128 stands for zero in the data rows.
What is the hidden score of each row? Scores go from 0 to 40, and 20 is about the middle. The score is a weighted sum of the row's numbers plus the product of two more (or one squared), each taken from its middle value.
[134 106 139 132 128 168  92 134 108 138 105 150 181 155 132 188 109 137
  99 125 131 118  73  90] ~ 19
[119 118 174 100 149  81 167 125  69 129  90 139 105  81 145 138 136 162
  65 131 154 148 127 123] ~ 20
[ 88 105 104 108 110 150 175 147 104  82 126  72 183 131 124 162 100 142
 168 128 112 114 133 112] ~ 16
[106 138 136  90 148 130 130 171 142 152 144 121 100  99  93 135 132 133
 136 113 106 101 153 130] ~ 31
[144 126 170 110 126 113 133  94 109 116 102 111 165  76 153 156 182 141
  76 143 164 117 128 147] ~ 17
[111  92  67 139 110 141 123 190 124  50 171  64 141 100 110 153  84 162
 194 169 144 115 161 114] ~ 36
[131 118 119 151  98 163 121 161 120  64 143 106 207 175 149 141 105  88
 155 100 110 155 100  59] ~ 19
[118 117 166 115 163 126 137 122 102 127 127 122 118 110 148 140 133 178
  89 138 141 101 129 157] ~ 14
[100 146 134 108 152 180 139 176  93 113 107 104 116 117 150 166 129 158
 126 158 164 157 151 136] ~ 26
[135 134 131 148 142 157 115 120  85 116  81 140 161 149 161 180  87 150
 113 124 125 159  96 108] ~ 19
[128 116 118 144 140 125 107 140 133 124  73 144 126 148 130 165 152 122
 144 194  91 107 128 160] ~ 13
[129 115 120 131 159  98 100 124 160 158 104 117 102 112 153 100 177 125
 115 143 142 107 138 176] ~ 10
[157  98 134 148 152 111 137 101 183 133 147 148 142 103 120  91 173 114
 131 112 134 109 132  98] ~ 13
[111 159 129 122 115 104 202 123 130  95 186 120  95 125 154  61 123 108
 123 102 111 169 179 140] ~ 22
[112  96 144 103 195 160 143 158 144 128 127 162 119 147  63 133  79 123
 111 117 157  85 133  87] ~ 26
[135 105 118 164 121 105  79 115 128 115 110 130 141 116 130 145 123 150
 158 157 151 124 107 115] ~ 18
[103 113  31 150  71 126 134 153 183 105 182  79 161  99  96  69  93  99
 197  58 126 127 147 138] ~ 25
[135  86  96 123 162 122 127 149 140 146  88 132 128 145  98 114  94 123
 185 122 123 107 197 149] ~ 12
[ 85 150 112 113  67 112 125  98  77 108 168 116 140 120 172 174 105 193
  95 114 152 175  86  78] ~ 30
[115 123 128 106 114 105 170 110  81  88 173 114 142 106 114 167 111 154
 101 134 156 121  87  98] ~ 21
[121 158 178 120 129 142  85 153 106 153 108 134 110 123 174 146 188  83
  90  30 113 130 109 127] ~ 28
[178 111 127 194 132 128 109  90 188 109 101 173 137 133 136  98 138  48
 172 113 104 142 132 132] ~ 21
[191 176 111 181  70 162 171 140 111  74 150 137 134 140 182  79 126  61
 141 134  69 244  70 123] ~ 25
[121  76 149 116 151 151 147 159  88 115 103 104 135 123 159 176 134 145
 113 151 184 123 129 144] ~ 15
[105 114 158  76 147 146 174 144 139 161 120 150 141  74  68 159 106 148
  98 128 181 118 159 147] ~ 35
[161 116 102 130 105 119 170 129 145  82 148 151 121  90 170  81 153 116
 160  96  85 169 141  99] ~ 18
[107  81 154 155 144 105 132 141 116  68  61 103 165 128  85 143 111 162
 118 152 148 103 107 107] ~ 14
[138 142 119 123  81 164 131 148  72  84 169  94 190 150 143 150  68 142
 124 103 124 160  90  58] ~ 36
[159 129 157 162 125 139 123 184 124 127  69 134 129 185 143 167 136 175
 145 188 126 125 119 138] ~ 13
[163 139 117 178  83 164 112 172 136 130 156 150 146 151 191 100 120  61
 123 118  87 215 116 122] ~ 26
[119 121 143  74 166 151 141 143 135 163 152  95 131  79 114 108 128 145
 133 119 166 152 155 143] ~ 27
[106  63  81 155 155 176 106 100 143 104 108 135 174 125  69 156  84 170
 150 127 161 115  77  58] ~ 19
[125 138 161 115 135 121 136 121 102 179 129 145  86 110 149 112 143 135
  82 118 149 158 141 177] ~ 23
[110 147 135 101 105  75 121 129 120 155 121  85  87 140 109 131 132 150
 157 173 107 125 163 198] ~ 14
[ 93 119 125 119 123 180  90 144 131 146 128 123 141 174 133 168 126 165
 153 162 149 109 123 146] ~ 8
[131 128 129 122 165 166 132 142 152 160 119 114 116 140 127 150 129 159
 122 125 113  57  90 111] ~ 23
[177  85 135 159 129 158 134 181  99 112  86 125 175 174 137 153 137 146
 158 174 111 136 134 134] ~ 12
[141  96  83 147 163 140 157 117 150 139 105 125 136 143 107  86  93 123
 164 136 166 144 193 127] ~ 24
[132 138 169  90 149 177 184 156 141 143 141  91  89 132 151 117 158 139
 126 118 126 135 176 185] ~ 17
[120  96  97 148 121 139 114 158 142 133 118 128 137 133  98 141 138  97
 162 123  87 126 102  83] ~ 20
[155 139 126 109 182 102 163  89 152 150 124 135 100 106 130  63 169 114
 145  65 140  94 154 148] ~ 9
[141 106 133 137 119 123 139 113 111 114 103 131 123 114 134 121 124 143
 128 146 138 129 122 144] ~ 13
[125 137 142 122 195 127  98 155 149 172 115 171  76 162 123 120 151 108
 124 138 120  78 139 163] ~ 17
[137 117 174 113 170  80 156 127 149 163 120 137 105 105 123 107 134 115
 131 104 122 127 173 161] ~ 24
[ 43 184 117  90 148  99 142  79 106 129 139  81 139 174 105 131  73 141
 139 175 193 124 136 148] ~ 9
[150 113 130 153 134 154 113 123 119 122 102 164 157 183 119 137 129 137
 116 137 147 143 153  68] ~ 20
[119  90 118 151 154 149 126 125 139 130  73  96 109 118  67 171 116 168
 150 171 117 125 134 103] ~ 23
[111 151 166 122 147  95 140 100 120 145  82 137  78 128  91 124 122 142
  66 156 160 110 116 168] ~ 18
[135 133  94 102  88 124 101 134 135 104 154 112 168 130 144 145 110 103
 144  83 163 126  90  92] ~ 21
[122 117 130 119 111 144 100 155 133 142 148 141 137  81 124 145 119 138
 118 132 109  95 135 114] ~ 27
[125  66  60 174  59 124  83 126 186  95 173  81 152 128 129 101 133  68
 171  43  88 135 139 121] ~ 19
[131 150 133  82 164 116 119 137 117 190 174 133  96 143 114 138 124 113
 135 133 126  89 160 140] ~ 31
[163 111 132 147  92 157 147 109 175 102 143  96 165  85 131 118 157  97
 122 104 147 134 143 117] ~ 21
[136 128 130 184  85 105 122 117 114  99 127 153 132 115 162 139 181  98
  93 133 101 150  87 149] ~ 18
[106  66 112 165 167 168 132 130 139 103  65 152 169 165  97 188  66 179
 125 130 171 109 117  83] ~ 15
[ 89  99  52 130  61  98 138 196 158  59 166  38 114  67 104 125  93 152
 160 160  97 124 186 174] ~ 29
[182 173 180 115 100 191 131 181  97 149 146 137 103 117 193 127 147 118
  99 137 103 219 117 170] ~ 33
[121 155 134 118 123 105  91 153  98 153 136 167 118 135 151 148 126 121
 148 169  77 141 121 181] ~ 22
[128 159 145  88 134 198 159 135 135 176 137 147 140 105 148 129 123 118
 115 139 139 172 160 164] ~ 31
[134 158 124 149 190 123 108 133 158 187 111 117  78 199 126  99 154 119
 145 191  88 112 125 181] ~ 10
[173 143 171 106 138 134 100 121  88 180  85 151 128  99 111 153 168 155
 124 136 121  97  87 130] ~ 21
[164 161 132 129  93 141 145  95 114 129 165 136 134 128 133 132 158 125
 109 126 100 126  76 116] ~ 19
[112 125  70 117 125 134 140 132 149 132 139 102 139 189  85 102  60 144
 146 155 146 114 156 122] ~ 27
[147  58 110 165  98 150  95 163  80  84 116 128 180 137 158 144 119 152
 141 164  98 177 142 125] ~ 14
[ 88 185 107 146 117  80  95  80 126 128 130 102 119 207 167 133  89 107
 138 178 164 162 109 155] ~ 5
[ 94  83 135 144 134 144  97 148 131 104  68 156 136 154  61 197  88 169
 136 144 205  78 106  95] ~ 16
[119  83 127 161  82 133  87 148 105  80 110 125 159 135 141 174  96 159
 168 161 122 149 149 114] ~ 16
[157 126  99 191 118 126  63 118 159 154  77 138 163 185 129 114 158 115
 141 124  67  78 112 103] ~ 10
[140 158 193  96 163 140 145 119  77 170  91 159 121  62 118 131 165 180
  52 120 108 130  96 142] ~ 35
[118 149 130 134 117 163 122 133 159 155  92  66  60 167 116 146 165 140
 126 146 102 143 167 201] ~ 18
[151 118  95 178 126  95  71  90 179 166 134 124 136 165 105  82 154  89
 156 127  71 113 152 123] ~ 16
[ 82 151 101  65 117 170 175 146  70 120 187 115 136 137 142 143  99 185
 112 146 166 133 107 108] ~ 27
[137 118 134 119 143 111 113 115 102 116 166 160 107 172 142 121  95 119
 190 144 157 156 175 118] ~ 21
[150 157 145 122  85 168 161 154 100 121 141 126 114 114 143 110 145  94
 113 179 114 184 134 175] ~ 27
[151 113 144 123 134  99 127 128 154 121 131 144 161  67 130 127 167 152
 129  99 159 101 101  95] ~ 20
[128 132 114 147 124 117 108 125 139 129 116 137 137 120 141 140 128 179
 153 142 121 153 130 103] ~ 24
[158 111 112 138 113 128 156 105 135  97 152 160 130  92 159 107 153 107
 125 106  67 130 108  92] ~ 16
[116 143 180 100 147 121 139 124  69 142 138 146  69 100 120 120 136 159
 103 142 148 127 136 146] ~ 25
[138  97 129 171 124 107 132 135 152  82 110 138 164 119 153 124 157 123
  96  92 100 108  90  94] ~ 14
[ 77 138 137  91 122 117 215 150 130 123 138  73 107 115 103  79 141 122
 123 112 125 132 171 189] ~ 20
[117 151 107  90 121 111 180 114 173 103 202 151  93  89 144  73 171 117
 151  94 107 173 145 139] ~ 15
[129  55 109 128 115 133 118 118 122 122 154 155 163 137  77 156  73 166
 154 119 125 134 148  93] ~ 24
[159  90 135 110  97 121 124 125  75 100 125 139 185  89 140 184 125 153
 111 134 141  96 102 114] ~ 16
[ 77 163 165 115 144 128  86 117  70 167  80 129  71 159 111 160 113 168
 134 184 166  93 125 178] ~ 14
[123 153 146 121  84 141 113  92  63 129 118 148 109  81 192 146 175 141
  91 168 139 166  87 139] ~ 11
[127 132 113 172 132 126 133 131 162 129  78  67  84 155 154  94 179 114
 128 159  95 145 172 172] ~ 11
[128 141  96 141 151  87  99 132 169 151  93 101 116 154 113  84  84 105
 173 148 137 137 188 160] ~ 21
[141 112 105  99 128 152 131 147 123 164 169 111 149  71 104 111 106 101
 162 116 181 136 170 180] ~ 31
[169 108 144 135 195 109 109  85 141 170 113 190 107  92  72  80 127 111
 112  99 167  74 136 144] ~ 18
[135 114 158 113 135 140  97 167 155 154 120 107  98 107 114 155 152  99
 129 114  88  84 142 126] ~ 27
[131 152 156 131 150  95 101 116 183 117 137 148 125 125 189 107 169  72
 128  92 109 117  94  96] ~ 9
[153  97 127 133 186  98 133 132 144 124 126 161 168 136 154 123 170  88
 120 114 146  56 115 123] ~ 9
[192 118 144 147 112 123 147 113 116 105 107 164 150 103 179 113 194 113
  97 103 105 153  89  76] ~ 15
[135 121 154 136 125 123 104 122 155 132 116 128 134 106 134 150 143 144
 104 115 144 102 108 159] ~ 17
[115 135  99 156 184  68  63 103 205 174 128 172  87 155 105  81 156  62
 143  63 133  83 166  97] ~ 26
[119 132 135 114 168  71 161 134 139 155 139 128 111 117 119  91 143 106
 116 150 129 114 166 174] ~ 15
[108 110 122 106 100 129 135 129 112 111 150 146 167  59 117 141 135 176
 143 106 133 119  99  69] ~ 23
[127 101 135 145  58 139 129  76  54  68 120 142 178  96 147 185 124 167
 119 111 145 168  63  92] ~ 16
[ 75 171  96 122 135 121 147  87 164 172 106  80 120 134 104 102  99 120
 134 133 159 154 187 192] ~ 20
[104 161 121 114 162 138 145  98 161 155 139 124  80 163  49 154  85 152
  89 138 170 114 110 126] ~ 26
[111 169 142 137 148  88 109 113 131 132  90 125 129 153 132 143 135 160
 136 184  96  85 128 165] ~ 9
[162 173 129 175 128  99  92 111 149 170  73 131 102 174 123 140 145 127
 112 173  49 112 109 161] ~ 17
[174 144  92 171 138 128 103  97 183 148  60 131 142 199 104 103 134 110
 132 135  68  90  89 132] ~ 3
[137 142 122 124  94  99 141 132 131 103 133 115 138 102 149  82 132  96
 129  88 127 132 153 152] ~ 14
[106  93  92 133 151 122 149 122 167 140  82 117 138 180  99 118 121 121
 171 127 125 137 179 153] ~ 9
[157 164 119 110 126 133 163 149 127 111 183 118 139 176 173  81 139  84
 147 134 125 179 151 152] ~ 15
[107  82 115 128 121 125 115  98 120 123 141 117 147 137  73 156  78 179
 147 119 105 104 167 103] ~ 25
[114 209 125 128  94 123  44 146  95 173 136 119 118 157 153 153  85 158
 161 200  92 117  95 176] ~ 20
[ 87 157 111  57 152 172 209 140 135 159 139  63 101  98 128 106 103 145
 127 126 184 126 169 189] ~ 22
[ 89 150  49 112 100 134 156 132  99  66 157  68 141 184 149 126  70 101
 158 130 104 176 103 110] ~ 23
[154 153 113 149  50 148 101 111  91  85 160 104 186 104 169 144  80  97
 151 102 110 169  98  74] ~ 32
[144 136 152  79 154 100 161 138 127 148 181 138 136 116 117  79 163  78
 132  37 101 101 104  98] ~ 25
[142  88 153 189 122 115 124 137 138  89 108 104 110  75 174 114 146  80
 133 136 118 139 150 149] ~ 23
[180  93 162 155 104 116 129  60 123 132  88 185 105 127 169 124 160 118
  87 111 110 163  91  87] ~ 5
[146  95 116 108 141 184 167 145 126 117 206 132 148 107 153 146 109 111
 160 151 174 162 136 101] ~ 20
[102 146 151 106 160 156  86 177 114 143 163 117 106 125 126 158 147 159
 132 125 119 108 123 134] ~ 28
[199 155 140 155 122 118 127  97  95 135 156 193 149  92 193  82 167 104
 134 101 138 182  96 112] ~ 23
[122  97 119 142 160 139 115 145 153 153  89 145 114 117  66 155 115 153
 149 112 115 113 131 139] ~ 28
[ 83 147  90 109 130 138 151 117 127 106 172  71 128 156 118  85 101 110
 155 145 154 112 162 160] ~ 14
[127 162  91 140 149  86 126 101 162 173  95 106 100 114  80  66  82 121
 160 151 156 125 167 184] ~ 25
[124 160 174  70 126 139 146 129  93 181 167 124  96 100 122 133 119 189
  88 139 140 142 120 155] ~ 26
[ 71 161 162  51 143 120 129 139 114 163 156 118 111  86 106 144 106 180
 110 112 157 139 118 140] ~ 27
[100 148  57 174  16 138 127 122 172  71 166  67  93 116 144  85 100  67
 203  83  91 149 152 135] ~ 25
[142  59 147 148 174 146  97 126 151 154  93 202 122 113  96 174 146 143
 109 113 127  89 157 125] ~ 26
[144 125  96 162 103  98 133 173 188  91 100 101  91 136  80  94 150 110
 157 159  74 135 151 152] ~ 19
[106 164 141 112 173 103 131 141 142 154  93 125  76 125 135  91 169 130
 114 136 157  94 148 165] ~ 14
[149 129  95 185 121 133 151  98 162 101  87 108 127 145  81 116 141 127
 147 106 148 119 104 111] ~ 20
[169 135 119 172 109 110 119 106 159 156  66 134 123 159 117 127 160 115
 126 134  50  56 129 143] ~ 12
[147 132 105 163  98 125 135 131 146  80 121 153 153  96 176 102 147 132
 120 118 117 146 116 105] ~ 15
[107  88  90 116 102 124 118 193 154  71 148  55 153 125  67 135  94 154
 167 147 140 100 132 144] ~ 16
[126 114 148 129 123 109 135 143 152 114 116  90  83 109 160 103 188 105
 148 135  92 127 182 176] ~ 13
[205 146 122 174  74 146 158 151 131  99 151 135 120 153 169  95 151  88
 139 129  78 234 111 151] ~ 23
[ 93 154  96  97 133  75 153 121 107 128 147 132 123 162 128 108  62 131
 153 188 168 153 161 111] ~ 19
[162  89 145 154 161 121 171 115 147 102 139 159 148  88 129  92 165  66
 137  76  85 110 105  63] ~ 22
[149 103 122 176  82 160  98 118 140  93 125 132 152 115 167 113 165 107
 126  84 147 144 118 132] ~ 8
[135  94 140 111 111 156 152 167  71  90 118 127 178  87 139 202 134 156
 107 162 166 142 134 136] ~ 27
[ 55 152 148  91 141 100 165 154  95 125  90  91  73 123 117 130 115 197
 112 170 145 120 157 173] ~ 15
[ 84 114  77 130 159 113 133 161 134 119 141  86 131 145 130  94 138 104
 177 135 183 172 191 159] ~ 21
[ 99  97 108 111 142 110 109  93 115 156 105 117 149 147  81 147  71 170
 135 123 128 125 156 114] ~ 23
[174 162 162  83 131 147 123 132 107 183 111 117 140  96 150 158 179 169
  97 103 175  96 117  96] ~ 33
[ 81 133  79 121  59 122 113 163 123  93 170  77 103 126 114 106  57 146
 192 144 107 159 181 171] ~ 22
[133 103 156 106 170  98 138 132 126 140 115 138  84 123 115  77 132 123
 125 143 186 122 189 176] ~ 13
[159 129 139 130 196 155 113 149 122 157 119 141 111 149 112 146 153 128
 130 144 136  76 119  91] ~ 30
[130  85 110 155 149 112  94 124  96 107 111 115 158 156 124 158 111 131
 151 167 133  89 129 100] ~ 19
[146 117 122 164 156  69 140 126 146 116 107 138 151 156 104 115 138 111
  90 160 110  85 111 119] ~ 10
[147  82 117 148 143 122 115 117 138  99 137 159 163 113 131 102 176  93
 151  77  98  93  92  75] ~ 13
[ 69 185 115 107 180  81 133 119 147 154 142 127 132 132 142  95 123  94
 143 174 149 118 148 164] ~ 8
[135 146  84 163 155 105 154  89 162 135 124 102  91 186 124  79 121 102
 156 190 126 120 145 146] ~ 12
[ 40 181 110  74 148  83 185 107  72 116 153  67 133 132 137 103  83 144
 123 173 190 162 131 169] ~ 11
[ 84 181 160 127 111  70 147  87  97 121 126 120  95 103 138 142 117 155
  87 131 166 168  70 145] ~ 15
[143 133 104 112 158  98 155 152 142 121 197 169 106 108 163  63 143 109
 135  84 109 187 145 118] ~ 28
[ 59 137 129  89 141 134 148 148 121 110 156 108 120 163 138 121  81 119
 128 127 133 130 123 127] ~ 13
[147 166 163  74 107 156 138 161 114 165 134 121 140 102 143 172 119 113
 104  56  85 127 101 120] ~ 34
[138 148 137 128 155 132  76 160 153 177 110 139  96 136 138 107 140 105
 101 103 138 125 154 134] ~ 27
[128 115 159 104 153 135 134 106 104 140 108 120 125 106 147 159 128 152
 112 157 164 141 151 140] ~ 17
[170 124 165 188  91  94 101  51 163 107 127 165 148 125 176 114 163  85
 140 128  94 121  98 105] ~ 3
[145 103 124 188 103 146 176 130 166  87 116 103 122 148  94 118 126 114
 127  88 121 138  84  89] ~ 23
[ 59 174 182  82 116 123 139  92  60 150 186 150  83 110 161 173 119 181
  91 149 151 172 108 155] ~ 12
[159 152 194 113 141 133 112 138  87 146 146 139 109 138 148 136 173  81
  92  87  72 145 128 113] ~ 32
[ 92  98 103 143  91 137 141 155 106  76 131 113 188 143 140 136 120 118
 156 112 119 158  94  57] ~ 15
[126 113 131 140 142 143  80 148 183 183 114 188  83 114  73 109  94 112
 140  77 134 108 173 123] ~ 31
[147 161 134 149 133 127 142 116 147 150 124 129  89 106 172 120 184 121
 105 120 139 129 143 161] ~ 22
[181 119 148 157 120  82 147  72 125 115 123 173 118  80 167  91 214 109
 114 107 149 140 110  97] ~ 12
[122 155  91 124 125 111  93 124 134 174 119 150 151 191 127 127 132  88
 148 165  86 100 124 172] ~ 9
[145 136 136 140  95 138 137  88 123 112 121 155 170 112 137 136 150 129
  99 135 139 143 109 116] ~ 16
[146 143 155 147 131 125  93 158 158 120 108 158  77 139 153 107 167 105
 119 154 158 115 138 149] ~ 13
[100 103 141  69 136 133 151  85  92  97 149 136 172 103 146 161 111 150
 102 122 154 120  86  93] ~ 8
[140 165 148 124 107 165  70 199 114 188 163 144 109 154 154 183 162 167
 123 149  90 161 155 161] ~ 33
[133 133 123 114 117 141 114 117 142 167 103  84 111 142  87 104 112 129
 133 116 121 145 177 164] ~ 20
[180 125  89 197 118  93 100 102 144 152  93 141 129 183 129 108 141  96
 166 129  96  63 128 118] ~ 26
[151 130  97 170  84 101 115  77 163 104 163 190 134 120 144  98 167 125
 123  81 126 133  88  83] ~ 16
[180  78 142 130 182  84 160 132 178 131 168 181 139 110 126  58 178 116
 138  80 104  92 158 104] ~ 16
[ 68 116  87  89 126 118 150 112 100 137 101 123 132 138  84 138 102 172
 127 151 126 135 158 119] ~ 15
[ 85 196 141  67 103 117 165  94  68 112 203 110 122  73 101 154  83 208
 111 136 146 127  87 122] ~ 32
[ 86 152 135 115 125  85 179 133 108  92 122  60 130 104 123  82 103 120
 131 136 164 142 196 196] ~ 19
[159 102 173 117 143  81 101  99 132 144 130 123 163  98 156 119 169 133
 123  68 149 100 147  73] ~ 23
[139 114 123 134 123  97  78 122 148 163 103 134  96 143 118 112 127 125
 166 145 121 132 171 159] ~ 16
[209 172 111 175  55 150 187 153 119  73 129 121 147 105 152 115 171  83
 123 144 135 190 109 139] ~ 29
[ 77 111 138  69 168 147 200 125 120 144 138 144 157 126  96 127  90 147
 115 127 172 108 137 127] ~ 15
[147 104 134 162 123 127 150 129 140  85  99  90 143  63 114 115 159 100
 118 121 122 135 166 147] ~ 32
[ 98  71  83 132 162 161 131 137 152 113 105 155 141 140  60 150  58 160
 140 129 133 100 131  78] ~ 23
[110  88 132 138  86  98 139 133 116  68 126  73 150 155 113 152 122 148
 147 149 127 128 150 115] ~ 11
[ 83  90 104 164 108 142  75 156 123  97  94 120 151 158 146 193 111 138
 132 168 151 148 130 121] ~ 14
[ 78 184 140  79 122 116 200 111  87 161 138 111 118 102 109 140 117 201
  66 133 145 145 114 183] ~ 23
[134  93 144 107 198  86 143 125 177 152 139 134  81  99 136  97 137  93
 136  94 166  81 178 123] ~ 23
[ 94 171 151  63 131 121 130 106  84 173 131  82  79 119 139 156 130 156
  73 101 188 108 110 144] ~ 29
[127 153 116 100 138 139 105 139 119 162 157 123 142 133 144 138 171 105
 109  71 111 125 121 122] ~ 26
[ 99  75 127  81 148 161 180  86  83  91 131 120 194 123 142 156 114 155
 101 138 177  90 103  92] ~ 2
[ 77 164 108 125 172  70 140 135 145 160 120 112 133 194 131  90 105 108
 131 148 164  84 119 171] ~ 9
[165  91 181  94 198 134 166  92  96 176 141 169 105  71  91 116 167 147
 104  74 109  91 132 123] ~ 29
[155 109  89 162 124 101 148 122 127  94 106 147 130  97 166 119 159 112
 147 116 103 145 111  97] ~ 21
[ 94 195 120  88 176  83 196 104 131 159 115  92  56 154 110  92 125 131
 121 131 167 117 152 183] ~ 22
[111 146 140  87 145 127 197 152 137 134 137  66  99 111 138 120 140 107
 119 105 114 126 196 200] ~ 25
[ 92 135 103 108 118  95 117 125 122 128 105 101 177 157  98 165  92 171
 156 141 161 117 134 122] ~ 17
[156 111 156 120 152 145 107  68 128 162 125 152 101  83  93 140 116 103
 115 126 122  70 132 158] ~ 26
[ 88 177 153  94 142  74 173 133  93 107  98  85 101 125 137 138 133 180
  50 141 210 152 101 128] ~ 20
[185 184 120 175  78 167 155 151 135  90 122 129 146 143 188  89 157  72
 111 139 123 194 108 133] ~ 20
[150 112 128 145 122 168  82 169 104 155 100 134 117 184  76 175 154 161
 123 208 136 169 138 169] ~ 24
[177 112 164 129 154 117 121  98 120 146 165 170  63 128 127  76 158 108
 116  58 128 120 135  90] ~ 30
[135 122 120 150 121 176  90 161 103 134  81  98 185 183 107 182 112 160
 148 177 145 119 122 113] ~ 18
[113 140 122  91 126 131 151 129 123 121 113 103 150  55 135 171 129 162
 103 116 182 119 121  88] ~ 30
[ 81  92 105  93 113 117 167 174 142  85 185  94 168 130 137  89  83 115
 160 116 119 117 152  76] ~ 16
[ 93 169 106 100 154  71 112 111 129 130 135 117 134 150  63 145  71 171
 161 188 173  69 150 128] ~ 26
[ 94 170 126 118 148 113 123 151 100 131 132 105  99 114 147 139 140 178
 127 182 117 152 152 178] ~ 23
[134 153 127  77  98  83 178 138 118 123 126  89 141  81 100 105 116 113
 145 119 143 158 170 188] ~ 25
[123 133 109 113 136 154 180 109 113 103 161 119 179 127 126 139  94 115
 163 143 172 133 144  99] ~ 22
[169 111 142 156 112 129 120  93 122 110 142 175 104 123 198 115 171  98
 104 125 107 181  84 114] ~ 7
[ 71  95 129  88 158 170 180 126 117 109 132 140 160  78 129 157  92 159
 116  98 198 163 150 104] ~ 26
[ 78 155 157 100 111 133 209 149 110  98 115  94 126 110 146 116 149 152
  96 162 136 151 126 182] ~ 16
[185 147 128 170 125 117  75 142 161 172 117 137 140 165 102 124 154 100
 142 174  70  69  99 153] ~ 18
[ 96  82 110 130 181 192 136 131 147 101 105 160 158 130  72 183  59 162
 123 115 159  84 126  61] ~ 24
[ 91 117 111 116 187 150 187 139 151 116 127 178 112 152  56 145  66 129
 139 126 152  88 135  93] ~ 26
[138 134 173 107 144 162 104 187  81 153 138 133 108 122 145 173 145 145
 114 105  99 143 148 145] ~ 33
[128 125 143 102 165 110 176  79 171 138 157 113  97 117 138  58 165 123
  90  89 142 108 134 146] ~ 8
[168 142 147 126 106 123  95 120  82 143 147 156  92 102 178 160 166 145
  97 149  96 136 102 146] ~ 22
[110  98 143 116 169 157 137 144 134 157 136 164  75 138  36 156  82 133
 135 117 117  91 144 104] ~ 34
[ 54  85 109 148 120 114 128 154 142  67 143  51 137 150 106 125  93 134
 171 139 135  97 153 121] ~ 14
[186 116 145 135 110 107 110 120 144 137 128 169 174  77 105 138 152 145
 130  95 117  99  99  85] ~ 25
[120 126 131  87 146  95 117 120 102 158 166 146 115 160 141 117 103 116
 113 149 125 156 148 136] ~ 13
[ 66 226 136  58 122  89 186  89 103 152 169  99  68 100 124 126  69 167
 107 141 173 161 125 160] ~ 26
